In the data rows, 128 means zero.
Here are some points, one per row:
[ 84  91  89 122 161 138  94 130 149 101 154 101  99 148 147 158 118  93
 121  95 160 111 143 141 110 155 115 140 112 158 134 153 151 118 170 137
 134 145 116 129 139  84 123 125 177 128 151 173]
[146 108  92 170  64 104 119 160 166 137 102 111 103 116 107 134 153 111
 123 123 101 102 136  96 156 115 120 119 110  87 121 154 187 152 110 132
 137 121 105 111  87 139 152  99 133 156 127 124]
[115 151 101 143 154 147 141 125  96 103 119 128 113 146 156 163 120 164
  82 114 162 123  70 107 116 101 154 142 130 132 133 178 126 149 102 103
 121 147 129 151 100 119 120 102 140 134 112 130]
[108 130 101 163 137 135 140  84 127 132 176 105 131 128 132 138 164 112
  98 151 142 140 129 137 125 132 150 167 115 132 150 120 127 160 128 110
 108 157 133  52 154 143 115 132 135 121 112 122]
[154 153 167 128 115 154  88 130 148 126 156 125 123 118 113 103 107 137
 119 107 148 114 104 107  88  72 102 135 135 116 110  90 137  82 125 175
 147 121 124 132 127 125 121 106 161  87 141 156]
[123 186 147 137 148  94 151 124 123 134 118 121 123 135 138 120 156 109
 138 134 111 127 107 182 148 145  75 130 115 116 157  99 137 154 166 132
  91  90 154 131 107 107 157 115 101 144 118 133]
[ 87 118 108 113 163 123 118 116 141 165 101 140 104  93 102 159 129  53
  89 124 138 113 176 153 105 135 124 139 135 116  93  78 135 144 105 142
 161 131 117 124 129 117 158  97 106 151 112 134]
[161 136 140 185 141  81 139 130 146 105 166 147 136  94 119 150 155 136
 105 126 145 117 114 113 131 179 126 101 137 130 108 147 132 116 171 168
 105 137 162 154 155 174 188 134 118 103  99 149]
[145 148 125 144 142 189 120 120 135 129 104 161 128 104 126 172  95 144
  75 129 108 158 136 125 158 113 137 128 124 161 101 115 115 135 146 148
 142  75 115 130 119 171 136 147 114 134 158 119]
[115 124 149 153  94 104 143 158 127  86 141 105 168 152 168 129 183 141
 115 129 111  79 114 136 114 130 142 158 154 172 124 118 131 136 130 131
 143 109 135 120  96 115 151 168 127 130 131 135]
[ 76 125 119  87 110 122 175 147 141 119  87 188 100 139 128 139 152 133
 120 103 156 122 142 126 152  98 191 144 136 143 147  97 143 107 150 170
 147 160 118 107  96  89 113 167 132 114 109 110]
[143 113  92 139 153 168 120 121 172 104 117 101 142 133 104 113 121 131
 169 126 164 143  99 110 143 141 127 136 140 152 123  95 127 168 165 147
 133 116 168 128 118  85  88 122 127 133 141 119]
[102 123 160 128 139 149 101 127 140  93 113 103 129  97  93 114 120 118
 104 120  96 129  94 156 158 106 146 123 107 129 128 122 111 149 131 144
 139 162 105 143 180 120 117  94  72 133 113 146]
[118 161 152  94 165 115 144 130 176 159 106  89 149 126 160  79 144 163
 145 141 138 108 106 110 147 126 124 127 155 127  80 157 150 129  94 140
 145 130 108 125 180 147 122 121 112 169 149 148]
[141 133 132  70 100  87  90 105 121 143 116 146 112 148 108 125 160 128
  84 124 157 139 103 116 126 136  65 127 159 108 110 138 123 152 145 148
  97 102 105  91 112 144  96 128 128 172 128 111]
[141  89 127 108 119 148 105  72 140 164 106 132 106 135 109  90 154 169
 116 120 113 126 142 118 105 130 140 124 116  97 137 143 107 142 133 122
  91 146 154 150 114 150 169 173 120 181 129 152]
[169 114 146 147 169  97  91 155  99 128 132 141  65 168 129 132 127 168
 154 137 101 149 137 143 125 116 142 129 153 134 126 126 132 142 131 113
 126 142 146  98 146 122 103 136 149 118  94 158]
[111 148 158 130 156  97 134 101 149 167 158 133 156 151 138 140 137 103
 143 112 130 167 138 112 139  95 150 134 140 106  55 131 175 129 131  71
 120 127 100 138 121  84 142 169 109  92 158 108]
[113 115 147 145 113 117 135 147 150 124 144 195 123 121 135 120 140 142
 143 120 128 174 127 150 116 172 130 108 170 132 198 106 150 105 116 138
 166 119  61 135 158 129 122 123 135 138 135 111]
[141 118 108 122 129 113 134 128  78 147 120 142 171 107 144 127  82 120
 136 136 161 130  98 104 119 169 104 142 112 111 116 101  70 179  92 146
 136 146  91 152 108 106 115 182 154  95 155 135]
[128  87 155 119 134 146 127  88 146 172  86 172 155 143 124 174 169 127
 160 112 123 113 112 158 163 120 103 119  74 153 145 152 123 128 109 131
 141 138 142 150 139 146 116 126 174 140 106 109]
[109 107 155 122 128 132 150 135 112 125 153 140  97 139 171 107 123 164
 114 137 123 118 147 132 164 187 138 144 100 153  56 131 124 104 107 113
 131 125 132 117  99 118 108  86 144 114 115 120]
[131 114 174 133 107 136 144 104 111 128  80 154 150  98  84 141 121  93
 112 136 129 116 107  91  94 167 151 122  89 153 131 116 185 103  69 115
  95 136 142 122 172 104 122 105 135 127 134 102]
[141 136  89 119 133  89 150 139  97 199 113 128  82 131 167 108 100 107
 122 151 146 155  98 133 116 120 137 155 120 127 139 125 158 130 158 139
 132 111 162 130 165 109 154 133 104 124 113 136]
[192 138 136 133 141 165 132 175 124 164 160 117 126 102 152 155 135 121
 142  86 114 134 119 153 149 133 135 122 134 123 129 150 106 147 121 117
  79 101 123 114 123  89 133 108 138 129 142 150]
[140  95 156  85 154 134 167 146 114 144 157  82 154 160 144 118 127  94
 140 146 111 167 110  99 134  95 123 112 145 135 161  78 119 136 123 152
 148 157 133 123  94 174 161 109 166 165 109 131]
[127 155 108 137 148 150 138 116  96 121 108  82  84 110 159 121 173  98
 165 171 142 137 157 122 121 111 151 105 185 149 107 145 109 129 107 146
 113 104 127 120  95 144  91 146 154  83  98 141]
[105 133 103 176 143 126 111 113 125 158 121  91 107 142 120  97  58 154
 135 112 135 120 142 121 120 146 115 122 154 146 128 118 138 118 106 117
 138 135 124 140  90 122 146 151 112 142  72  93]
[151 155 126 106 127 133  97 119 114 103 144 118 151 156  91 167 119 134
 152 165 152 117 131 170 203 141 115 138 118 115 203 123 138  85  62 155
 129 133 117 128 113 117 151 133 132 105 129 136]
[153 128 141 119 135 121 131 116 100 132  97 140 134  86 100 141 160 169
 150 140 115 122 120 140  70 127 114 121 142 139 133 126 124 138 162  51
 152 172 119 115  89 148 152  92 137 109 140 147]
[120  87 133 162  93 174 128  85 134 112  97 133 133 158 146 119 131 130
 120 146 160 181 151 143 151 119 135 146 143 115 123  92 126 145 116 130
 111 112 154 114 131 136 149  93 137 124 129 128]
[144 162 134 155 100 123 160 148 101 143 111 124 165 142  91 114 131 147
 133 135 122 106 150 133 154 123 125 131 153 138  82 103  81 116 150 128
 111 141 126 167 179 124 142 108 133 159 115 155]
[128 156 127 116 121 143 137 162 156 144 114 141 152 164 145 116 140 104
 125  73 103 133 133  89 119 196 125 136 131 102 149 139  78  97 124 115
 147 148 137 164 145 179 118 116 106 119 115 114]
[113 119 127 156 113 128 139 128  89 164  89 105  91 124 129 136 118 116
 150  93 147  94 129 148 136 141 150 178 169 147 129 114 130 122 107 133
 114 125  77 125 160 137 117 124  96 125 175 136]
[100 150 147 139 131 103 147 135  94 127 146 119 143 136 118 140  97 145
 104 122 142 148 127 150  73 128 117 163 111 136 135 147 130  74 129 136
 117 108 166 113  82 135  86 114 117 153 142 133]
[120 168 124  82  85 127 102 111 164 114 152 159 127 100 161 124  78 121
 153 137 115 124 136 178 118 132 145 135 104 100 115 110 137 165 129 104
 146 125 149 169 130 123 103 134 142 142  78 145]
[ 95 108 117 134 136 143 138 131  93 155 127 111 139 138 127 107 149 139
  98  77 137 124  94 170 129 108 165 104  97  76 102 123 160 107 162 153
 133 130 131 143 118 168 115 115 120 110 152 126]
[145 143 139 137 136 122 133 139  93 117 154 148 105 188 133 147 112 106
 101 156 154  79 130 141 148 134 136  80 150 119 129 145 133 157 148  91
 133 135 124 169 165 129 119 144 145 169 154  81]
[ 91 135 138 155 106 189 105 125 101 139 136 131 186 103 154 114 145 142
 135 156 107  98 120 108  95 139 112  87 130 101 146 145 129 110 159 134
 114 107  80 151 165 104 113 116 126 139  73  94]
[138 138 142 113 126 133 176 159 138  90 136  97 110 125 112 149 128 133
 151 159 165 126 111 130 125 146 103 120 110  91  93 127 149 165 125 116
 158 170 112 128 134 132 155 130 114 111  98 137]
[116 148 116 184  92  93  96 123 100 112  83 121 134 114 152 122 118  83
 138 101 133 189 153  89 130  81 106 154 123 109 129 151 156 125 139 129
 166 160 142 179 140 110 114 138 135 146 103 141]
[168 157  98 105 138 137  57 124 120 112 133 129 127 103 151 117 157 102
 131 117 118  90  96 101 145 130 157 130 141 125 124  95 110  68 130 123
 176 141 162 105 119 118 121 163 116 172 144 137]
[141 154 147 154 116 145 154 141 132 132 132 148 119 143 142 112 104 107
 152 164 162 103 138 130 114 102 109  84  94 156 141 179 129 138 116 113
 165 112 157  60 119 148  92 135 121 126 144 154]
[138 151 114 139 128 134  98 124 166  90 104 150 150 183 137 102 141 104
 118 160  65 140 111 154  90 132 104 161 129 116 134 166 130 146 125 153
  94 153 108  96  97 126 167 130 147 109 147 101]
[149 115 158 124 151 132 128 131 113  96 152 157 129 117  89  93 127  96
 166 139 130  90 140  97 159 118 168 182 140 114 143 166 129 136 177 139
 119  96 141 127  98 111 136  97 116 123 100 100]
[137  80 130 134 128 124 110 164 148 166 149 120 132 113 116 204 150 157
 149 156 136 144 148 119  73 117 128 166  89  95 131 125 105 145 129 154
 145 139 149 107 129 133 101 140 108 119 142  62]
[126 166 133  74  94 158 121 165 134 144 115  94 134  89 101 115 119 140
  98 149  91 141 159 130 132 161 164 139 121 126 140 132 151 119 129 122
 154 129 153 153 149 121 114 146 193 124 155  95]
[ 64 115 109 130 119  68 102 116 122 124 137 145 123  82 114 143 108 112
 157 172  97 143 115 116 151 130 142  85 132 112 118 134 106 119 126 125
  60 156 148 137 129 161 118 108 119 120 157  89]
[131 100 124 119 142 151 149 150 135 135 120 164 163  84  99  97  89 110
 134 134 155 141 150 151 114 145 129 134 169 122 132 138 165 113 129 119
  94 158 114 154 107 157 110 134 100 157 151 148]
[145 131 133 113  94 139 157 115 150 120 107 107 104 149 109 169 132  97
 158 141 101 131  85 104 127 137 116 126  89 119 116  98 120  77 172  97
  82 127  89 122 138 151 110 162 142 125 119 142]
[137 123 122  97 115 128 148 139 143 108 141 133 165 141 147 165 105 154
 136 117  88 105 112 114 124  75 139 157 159  88 134 122 130 106  98 136
  95  90 122 149 149 147 124 122 111 146  96 141]
[ 97 129 141 108 107 145 144 129 104 125 156 120 122 134 125 140 115 175
 130 155 143 143 151 106 113 122 107 140 122 120 147 147  95 117 167 119
 150 116 135 100 167  81 183 117 143 111 163 147]
[137 144 139 130 129  85 126 120 176 120 132 123 145 162 122 121 130 120
 116 122 133 106 135 114 103 111 176 106  78 125 155 123  74 143 128 139
 107 108 107 184 140 139 132  60 116 116 171 136]
There is one direction along which these points spread out most. Take the direction at right angles to it along which they spread out most. Go by this last direction. Where along it does each point below lie, from 0 to 99? The average is 50, and the first point in the table lies past the average. One standard deviation of the points above along it is 16.
[137 103 109 104 113 104 108 140 124 106 127  95 118 134  86 118 157 117
 127 116 145 176 108 163 100 118 144 124 115 197 119 150 113 121 118  83
 154  59 107 120 116 126 154 134 145 148 104  90] -> 48
[185 145 108 150 156  96 184  64 141 107 153  92 110 112 156 127 117 182
 145 104 115 143 183 144 145 139 133 107 112 126 147 110 127  96 138 162
 160 147 106 109 109 113  93 130 134 141 141  87] -> 47
[136 110 115 115 138 117 124 127 171 153 133 129 105 143 132 122 123 121
  84  94 159 148 126 132 129 136 126  88 167 114 128 141  94 121 102  82
 120 132 150  98 129  79 117 128 119  96  76 133] -> 55
[124 119 181 155 163 137 103 182 127  96 109 117 128 135 133 128 113 141
 114 156 128 136 137 120 128 135 140  48 114 102 120 129 107 125 124 140
 114 100 137 107 100  94 120 170 101 150 134 164] -> 36
[133 147 168 112  90 116 107  81 118 129 143 103 138 150 111 142  92 132
 131  99 121 110 143 128 123 143 161  99 174 147 161 156 139 185 149 151
 136 142 138 101 113 146 145 120 125  97 135 117] -> 40
[117 112  95 146 148 114 149 116  98 119 172 156 175 148  72 129 123 146
 139 118  68 136 125 136 139 123 118 118 129 135  93 147 127 137 115 151
 160 111 127 106 118 109 109 152 161 127 125 181] -> 41
[139 139  64  88 131 149 120 151 109 131 128 155 181 141 137 125 139 147
 136 142 123 144 178 109 140 128 137  94  56 173 133 124 155 121 139 117
  91 141  97 100 140 143 148 125 112 118 109 145] -> 46
[151  81 108 144 140 116 140 110 164 127 130 136 135 127 118 104 121 145
 110 168 137 100 146 152 149 123 137 152 125 130 145 132 103  81 139  83
 153 104 105 159 140 141 133 140 141  69 134 138] -> 45
[100  87  79 108 143 108 170 118 115 124  85 100 102 111 124 129 123 115
 106 115  90 107 126 123  99 121  97 116 155  96 162 104 146 136 104 112
 141  85 173 145 147 110 107 141  94  90 159 127] -> 70
[101 166 119 136 125 148 101 149 122 137 176 145  92 128 125 106 179 172
 147 116 147 145 126  84 142 122 123 152 129 146 139  94 157 159  97 103
 130 104 139 175 113 165 133 126  94 111 147 162] -> 47
[158  78 134  95 116 117  76 138  88  80 105 136 146 129 193 117 108 149
 150 115 149 121 140 149 143 135  90 130 134 149 117 121 141 129 156 125
 138 127 148 105 118 161 115 117 117  93 134 118] -> 43
[ 84 135 151 138 169 120 130 144 155  94 116 140 133  80 133 107 115 120
 140  70 140  88 143 118 141  87  81 144 105 115 155 125  99 145 101 110
  94 131 137  87 144 146 167 145 192 134 129  90] -> 47
[137 109 103 125 117 169 146  94 119 123 168 136  74 107 131  96 134  88
 159 117  92 136 108 139 109 127 100 121 122 137  90 164 102 123  92 160
 128 133 147 137 150 116 174 135 102 164 150 102] -> 51
[125 131 140 122 105 130 135 140 152 151 159 117 123 110 139 127 105 126
  67 140  98 136 151 100 148 103  85 132 143 206 135 123 126 123 123 136
 119 175 115 152 125 116  83 140  88 121 145 140] -> 59
